One turn sends every row of this set to another row. A few are shown first. Where does it send the rows asked after them?
Zizen: [-22  -9  -5  12  13   3  18  37  17 -14  27  30]
kasuf: [ -6 -23  27  14   4 -18  23  -2  -4   0  12 -38]
Nefup: [-26  -8  41  30  -8  -7  21 -24  -5   6  16   1]
zufa: [ 16   7 -10 -18 -12 -25  -7 -38  -2  -3 -30 -23]
vir: [-18  -4   0  -7  12   4  18  49  17 -20  13  -7]
Dos: [ -5  -2 -10 -32   6  -3  -4  42   9 -37  -2   1]
rulez: [-25  -3  -1  14   8   9  21  35  21  -8  26  22]
dumor: [-20   2 -17   4   0  11   5  20  17 -12  20  55]
malom: [ 22  17  -2 -12 -17 -15 -24 -37   4  -2 -26 -22]
Sizu: [-16  -1 -15   7  -2  18   0  17  23  -6  18  54]
mos: [ 16  20   0  13 -28 -10 -20 -47   7  13 -18  13]
bel: [-10 -17  26  40  -8 -14  30 -17  -3  20  20   2]
zod: [  0  -1   5  32 -22 -16   8 -40   3  21   9  34]
pog: [-13  -3  35  42  -4  -1  18 -21   2  17  11 -12]
Puzi: [ -8  -7  30  22   4  -7  14 -11   0   4   2 -50]
Susam: [  5   5 -18 -37  -7   6 -20  25  15 -28 -10  23]
popu: [ -3  12  29  32 -23 -17   7 -33  -3  12   0  38]
zugar: [ -2   5  10  29 -21 -13  15 -46  -3  19 -11  27]
bovit: [  4  16 -21 -40 -14   5 -18  24  17 -27 -13  19]
fafuv: [ 24   3 -10 -27 -21 -25 -21 -35   0  -7 -23 -18]
tekam: [ 21  25  -1  13 -23 -31 -13 -39   1   6 -20  25]
gavi: [-14 -11   0  -6  16  -1  15  52  12 -27  14   2]
lisuv: [  2  -8   8 -13   1 -21  10 -20  -5  -6 -16 -51]
zemod: [ 18   9 -12  -1 -29 -22 -16 -48   4   6 -12  23]
sur: [-22 -12  27   7   9 -13  16 -18  -2  -8  15 -42]
Lovi: [-16 -10  26  36  -4 -11  33 -30  -5  17   5   2]
mitor: [ 10 -15   8 -19  -5 -24   2 -13  -6 -12  -9 -49]
kase: [ 13  15 -12   5 -23 -24  -6 -49  -2  10 -25  14]
zan: [ -1   8 -21 -39  -7  -1 -17  23  13 -33  -7  25]
nom: [  3   0  -1 -13   9 -26  -3 -22   2 -16  -4 -54]
gid: [ -2  11  17  38 -18  -2   2 -40   6  21   0  19]
Fad: [ -5  17 -23 -16 -18   9 -13   8  22 -14   0  49]
nuf: [ 12   2  14  -7  -1 -15  -8 -18   3  -6 -16 -51]
reg: [-19 -11  -3  12  14  13  15  39  20  -9  29  28]
Petof: [ -7   8 -24 -20 -10   7 -14  12  17 -21   3  52]
Fik: [ -8 -11  -2  -4  17   5  13  52  15 -20  12   0]
Kimo: [ -3   9 -22 -21 -13  14 -16  11  22 -17  -1  52]
zela: [ -4   3  -9 -33   3  -3  -4  45  15 -32  -6  -8]
Rokos: [-12 -17  24  16   7 -13  31 -18  -6   3  -1 -38]
maka: [ 24  18 -14 -12  -7 -35 -21 -32   6  -8 -22 -18]
kene: [-21  10 -15   9  -7  12   6  16  22  -3  18  55]
Tig: [  1  -3  -8 -29   7   2  -6  45  14 -32  -5  -3]

bel -> zod
vir -> rulez
And these:
zufa -> lisuv
Petof -> zan
Susam -> Tig
nuf -> Puzi
Nefup -> popu

One turn sends every row of this set to another row. A few are shown first. Where does it send the rows asked after them?
vuro: [ -5  -6  18  39  17  58   4  33  -6  16 -32 -28]
zipu: [ 11  -7  32 -12 -36  36  -1 -20   9  15  12 -32]
lat: [ 41  35   7  15 -29  45  -3   2 -12  36   4 -21]
vepug: [ 34 -11  17  -8   3 -17  20  20  12  60  -2 -10]
nerun: [ 27 -15  -1  12   9  42   8  55   0  27 -45   2]
tev: [ 28  20  55   8 -23   5 -28   7   7  36 -38   8]
sev: [ 27  52  34   5 -24  20   2  -1   1  24 -45 -10]
til: [ 19  39  52   2 -19   1 -11   5  -4  24 -43  -3]
Denuv: [ 12 -15  16   5  17  19   7  58 -14  21 -46   1]
mibu: [ 38 -28  35  14   1   5  15 -31  -2  44 -60  -2]
Besez: [ 34 -10  26  12   2   8  30 -34  -8  37 -65 -11]
rogi: [ 18 -45  10   6 -14  16  39  22 -26  -6 -18 -29]
sugip: [ 45   9  20  18 -30  38 -27   8  -3  47  13  -6]
Vot: [ 29 -38  63  47 -19  16  18 -13 -13  16 -19   0]
pago: [ 42  20  39  14 -31  26 -25   5  19  41 -36   7]
Lepud: [ 21  -3  -3   9  11  40  19  53  -8  21 -49  -5]
pof: [ 12  -3   7   5  16  28  19  55 -16  16 -50  -7]
tudod: [-11  -6  25  37  21  48   4  34 -11  14 -33 -28]
Bama: [ 22  46  22   5 -19  21   6   3 -31  23   1 -28]
Luva: [ 10  -9  35 -13 -36  32  -4 -18   9  16  14 -30]
fumu: [ 44 -25  26  17  -2  16  19 -32   3  46 -61  -3]
Sarad: [ 43 -10   4  -4  -3  -1  21  17  21  64  -2  -9]
pibuk: [  6  -8  38 -14 -35  29  -3 -18   7  16  13 -31]
nele: [  8  -3  33 -13 -36  33   2 -20   6  14  12 -33]
mures: [ 28 -64  11  12 -18  21  23  24 -13   5 -11 -19]
lilef: [ 19 -57  16   8 -14  11  27  25 -21  -1 -14 -23]
desu: [ 20 -24  13  10  12  29   0  59  -3  28 -44   6]
fol: [-10 -15  31  37  20  45  -4  36  -9  16 -30 -24]
ligi: [ 33 -55  -1  13 -22  33  29  22 -11   3 -14 -23]
sef: [ 28   2  15 -11   5 -22  31  18   6  54  -6 -17]
kogo: [ 26  -5  45  44 -19  27  47 -21 -22   3 -26 -17]
Fila: [ 42  40  26  13 -31  35  -8   0  15  34 -42  -3]
giv: [ 43 -34  46  52 -26  38  23 -18  -3  20 -19  -1]
zeg: [ -2 -14  19  41  16  59  -2  34  -1  21 -30 -23]
tuzip: [ 41 -14  34  50 -25  45  40 -22  -9  12 -24 -12]
pofum: [ -5 -20  27  40  18  51  -8  37  -3  22 -29 -21]
Vosab: [  6  -4  36 -15 -35  29   1 -19   5  12  13 -34]
tok: [ 42   3  -4  -4  -3   3  34  13  18  59  -6 -17]
Neb: [ 29   3  44  11 -20  10 -34  13 -15  42  12  -4]
ruf: [ 14  25  45   4 -14   0 -13  10 -34  28   6 -17]
vomip: [ 33  11   2  -9   2  -9  40  14   7  51  -8 -21]
gad: [ 26 -43  -1  10 -20  29  41  19 -18  -3 -17 -30]
gopiz: [ 32 -19  36  10   4  -1  22 -31  -9  39 -63  -7]
zaden: [ 42 -15  20  14  -2  18  28 -35  -1  41 -63  -8]
togag: [ 19 -19  62  42 -14  10  33 -16 -24   6 -24 -11]

Denuv -> desu
sef -> vepug
gad -> rogi
And these:
Vot -> giv
Fila -> sev
Neb -> sugip
zipu -> nele
gopiz -> mibu
pofum -> zeg

